In the data rows, the value 128 means zero.
Here are some points, each followed by its number:
Array([172, 166, 145, 094, 136, 138, 144, 081, 115, 130, 098, 109, 127, 104, 116, 096, 152, 130, 131, 092, 140, 108, 135, 116]) 0
Array([107, 139, 097, 112, 143, 098, 133, 161, 082, 173, 088, 102, 146, 110, 121, 065, 107, 140, 143, 113, 092, 182, 095, 197]) 1
Array([129, 139, 144, 130, 131, 132, 126, 125, 124, 109, 147, 134, 137, 142, 122, 129, 123, 132, 129, 131, 129, 124, 129, 122]) 2
Array([133, 142, 138, 124, 126, 112, 130, 121, 130, 118, 145, 127, 135, 124, 109, 123, 138, 137, 136, 135, 121, 125, 120, 127]) 3
Array([149, 103, 109, 122, 118, 140, 104, 126, 141, 163, 130, 128, 124, 120, 144, 139, 132, 138, 142, 112, 111, 129, 146, 128]) 4
Array([151, 183, 206, 152, 171, 115, 169, 101, 120, 098, 129, 094, 167, 158, 127, 079, 186, 111, 107, 126, 161, 153, 097, 148]) 5
Array([103, 166, 195, 033, 088, 193, 117, 215, 082, 141, 083, 077, 178, 127, 142, 000, 117, 086, 103, 153, 174, 115, 006, 140]) 6
Array([144, 120, 125, 165, 098, 128, 130, 140, 125, 160, 160, 120, 118, 138, 093, 119, 149, 124, 121, 081, 095, 117, 101, 106]) 7
Array([169, 240, 158, 187, 131, 052, 147, 062, 155, 046, 137, 130, 174, 121, 000, 164, 086, 117, 104, 081, 209, 008, 169, 078]) 8
Array([101, 140, 097, 181, 140, 125, 141, 109, 081, 080, 062, 127, 104, 177, 145, 160, 132, 110, 106, 071, 139, 106, 198, 094]) 9
Array([133, 123, 149, 096, 134, 131, 139, 142, 155, 146, 118, 142, 143, 085, 105, 100, 107, 154, 146, 131, 155, 106, 107, 156]) 10
Array([091, 086, 043, 127, 138, 087, 075, 171, 117, 124, 197, 102, 109, 074, 192, 224, 100, 079, 047, 208, 131, 125, 108, 159]) 11
Array([100, 139, 156, 170, 128, 125, 156, 101, 151, 079, 105, 155, 122, 184, 147, 163, 123, 091, 099, 143, 167, 129, 150, 068]) 12
Array([131, 132, 172, 134, 138, 114, 177, 080, 159, 114, 153, 167, 122, 102, 063, 116, 158, 120, 127, 125, 124, 099, 116, 087]) 13
Array([133, 141, 129, 118, 139, 131, 121, 116, 126, 097, 139, 142, 118, 124, 138, 142, 147, 150, 129, 132, 144, 090, 143, 116]) 14
Array([117, 115, 129, 116, 128, 120, 139, 118, 123, 121, 145, 157, 115, 138, 115, 131, 131, 122, 139, 153, 089, 134, 138, 116]) 15
Array([157, 153, 126, 126, 118, 108, 117, 116, 134, 123, 141, 131, 138, 136, 113, 149, 127, 140, 140, 120, 129, 116, 145, 123]) 16
Array([139, 132, 159, 129, 136, 126, 167, 089, 150, 117, 155, 156, 121, 103, 081, 121, 152, 123, 129, 127, 124, 104, 112, 095]) 17
Array([115, 094, 106, 119, 127, 118, 125, 128, 120, 140, 154, 153, 114, 085, 120, 121, 139, 150, 151, 125, 096, 113, 135, 137]) 18
Array([108, 094, 109, 122, 127, 115, 125, 125, 129, 141, 152, 152, 117, 086, 119, 117, 141, 151, 143, 123, 097, 115, 132, 128]) 19
Array([160, 107, 160, 090, 101, 198, 052, 120, 130, 121, 133, 158, 176, 168, 152, 108, 063, 154, 204, 123, 135, 135, 241, 142]) 20
Array([081, 131, 095, 160, 081, 092, 156, 194, 162, 130, 063, 108, 081, 182, 193, 154, 179, 185, 135, 139, 113, 166, 099, 118]) 21
Array([114, 128, 109, 140, 135, 130, 153, 134, 109, 100, 124, 139, 093, 134, 095, 145, 128, 148, 133, 092, 127, 086, 157, 118]) 22
Array([112, 109, 097, 185, 125, 107, 135, 123, 129, 148, 105, 104, 105, 146, 126, 145, 147, 151, 126, 091, 112, 140, 136, 121]) 23
Array([158, 188, 141, 193, 109, 166, 133, 161, 126, 101, 089, 084, 093, 228, 163, 187, 130, 102, 068, 071, 188, 094, 143, 064]) 24
Array([146, 116, 142, 113, 119, 162, 096, 124, 128, 135, 128, 145, 155, 148, 142, 108, 097, 139, 165, 125, 129, 128, 172, 138]) 25
Array([209, 135, 050, 115, 139, 135, 073, 173, 096, 171, 190, 095, 118, 086, 112, 232, 061, 082, 093, 081, 118, 101, 137, 179]) 26
Array([138, 108, 127, 133, 120, 134, 112, 115, 130, 140, 145, 128, 135, 123, 125, 125, 141, 118, 122, 129, 128, 117, 129, 115]) 27
Array([136, 117, 155, 080, 128, 139, 152, 156, 174, 156, 102, 144, 155, 051, 086, 079, 096, 163, 160, 140, 186, 077, 102, 171]) 28
Array([166, 157, 134, 146, 118, 088, 089, 084, 130, 139, 139, 110, 174, 139, 110, 129, 127, 124, 136, 124, 118, 148, 149, 126]) 29
Array([146, 128, 164, 088, 139, 149, 119, 141, 145, 104, 237, 159, 135, 123, 117, 127, 106, 197, 175, 171, 101, 129, 106, 169]) 30
Array([159, 092, 092, 109, 110, 151, 092, 128, 139, 167, 126, 134, 118, 117, 158, 150, 135, 143, 145, 110, 107, 133, 150, 123]) 31
Array([104, 122, 094, 164, 161, 063, 171, 109, 156, 152, 099, 145, 104, 128, 139, 180, 129, 109, 124, 152, 099, 212, 133, 163]) 32
Array([140, 119, 117, 126, 109, 139, 130, 149, 139, 136, 159, 142, 112, 115, 105, 136, 124, 151, 137, 116, 121, 093, 125, 116]) 33
Array([102, 070, 128, 193, 098, 145, 079, 118, 129, 148, 201, 083, 146, 140, 163, 111, 186, 058, 068, 150, 107, 145, 083, 048]) 34
Array([127, 131, 150, 112, 131, 131, 135, 128, 119, 123, 122, 124, 138, 117, 130, 095, 146, 118, 137, 134, 137, 139, 121, 136]) 35
Array([144, 130, 152, 116, 140, 152, 137, 098, 125, 137, 121, 130, 122, 137, 135, 107, 140, 126, 142, 114, 122, 144, 137, 114]) 36
Array([126, 131, 071, 109, 123, 088, 104, 137, 123, 137, 106, 118, 113, 102, 139, 159, 133, 127, 130, 140, 113, 124, 140, 136]) 37
Array([129, 143, 126, 116, 176, 103, 144, 088, 088, 108, 062, 121, 152, 073, 143, 079, 135, 100, 144, 122, 176, 160, 194, 193]) 38
Array([206, 209, 208, 123, 110, 130, 070, 063, 131, 074, 245, 111, 196, 157, 050, 122, 138, 089, 123, 138, 155, 084, 123, 068]) 39
Array([159, 130, 109, 125, 125, 111, 132, 113, 181, 161, 102, 136, 134, 096, 109, 175, 093, 116, 126, 127, 149, 131, 143, 128]) 40
New points follow, each followed by the numbers of its two nearest points above by angle, nearest first.
Array([145, 129, 132, 120, 163, 128, 168, 114, 154, 144, 113, 139, 099, 128, 147, 168, 127, 124, 130, 132, 118, 174, 121, 147]) 32 40
Array([110, 097, 137, 134, 147, 185, 140, 136, 099, 113, 159, 135, 102, 149, 131, 141, 118, 130, 124, 096, 109, 119, 122, 125]) 22 33
Array([094, 122, 064, 206, 148, 125, 114, 101, 062, 057, 032, 118, 098, 197, 140, 172, 130, 095, 097, 045, 128, 101, 222, 092]) 9 22
Array([117, 138, 143, 153, 133, 122, 137, 114, 149, 102, 107, 144, 128, 152, 137, 144, 126, 113, 120, 138, 146, 131, 139, 101]) 12 24
Array([149, 161, 142, 164, 117, 153, 131, 143, 131, 119, 113, 106, 117, 183, 147, 156, 133, 109, 099, 092, 169, 109, 127, 090]) 24 12
Array([103, 093, 070, 125, 136, 117, 094, 157, 122, 136, 170, 118, 123, 086, 155, 188, 111, 091, 070, 189, 129, 121, 120, 139]) 11 26
Array([137, 118, 128, 149, 110, 134, 134, 138, 122, 149, 156, 126, 123, 133, 100, 123, 142, 128, 126, 094, 101, 116, 106, 116]) 7 33
Array([116, 115, 128, 116, 124, 124, 138, 119, 124, 118, 141, 147, 117, 132, 116, 128, 130, 119, 138, 142, 095, 134, 132, 118]) 15 19
Array([141, 138, 124, 105, 125, 139, 141, 155, 121, 122, 154, 125, 095, 120, 117, 152, 142, 147, 127, 118, 121, 099, 103, 120]) 33 22
Array([149, 129, 131, 123, 183, 122, 195, 106, 178, 156, 102, 150, 092, 135, 150, 189, 123, 128, 121, 138, 115, 197, 115, 156]) 32 40
Array([083, 179, 169, 210, 107, 116, 156, 087, 166, 054, 082, 158, 133, 205, 139, 190, 107, 076, 078, 160, 199, 119, 179, 016]) 12 24
Array([145, 179, 165, 124, 112, 077, 132, 115, 129, 096, 196, 130, 152, 138, 079, 114, 153, 156, 142, 150, 097, 119, 098, 123]) 3 39
Array([114, 132, 116, 121, 133, 111, 141, 152, 113, 148, 094, 119, 140, 111, 115, 101, 109, 115, 122, 137, 127, 155, 100, 172]) 1 6
Array([117, 103, 101, 132, 111, 107, 116, 158, 148, 146, 146, 110, 117, 115, 157, 160, 151, 124, 109, 173, 115, 140, 083, 126]) 11 34
Array([117, 135, 106, 159, 138, 124, 134, 112, 096, 096, 080, 128, 098, 164, 138, 155, 124, 110, 115, 084, 131, 113, 180, 107]) 9 22
Array([096, 147, 151, 104, 169, 102, 111, 169, 114, 091, 244, 126, 144, 145, 178, 144, 137, 177, 150, 222, 067, 213, 064, 213]) 30 11
Array([024, 120, 057, 214, 030, 048, 180, 255, 188, 128, 000, 065, 029, 255, 255, 178, 255, 248, 134, 150, 087, 193, 089, 078]) 21 23
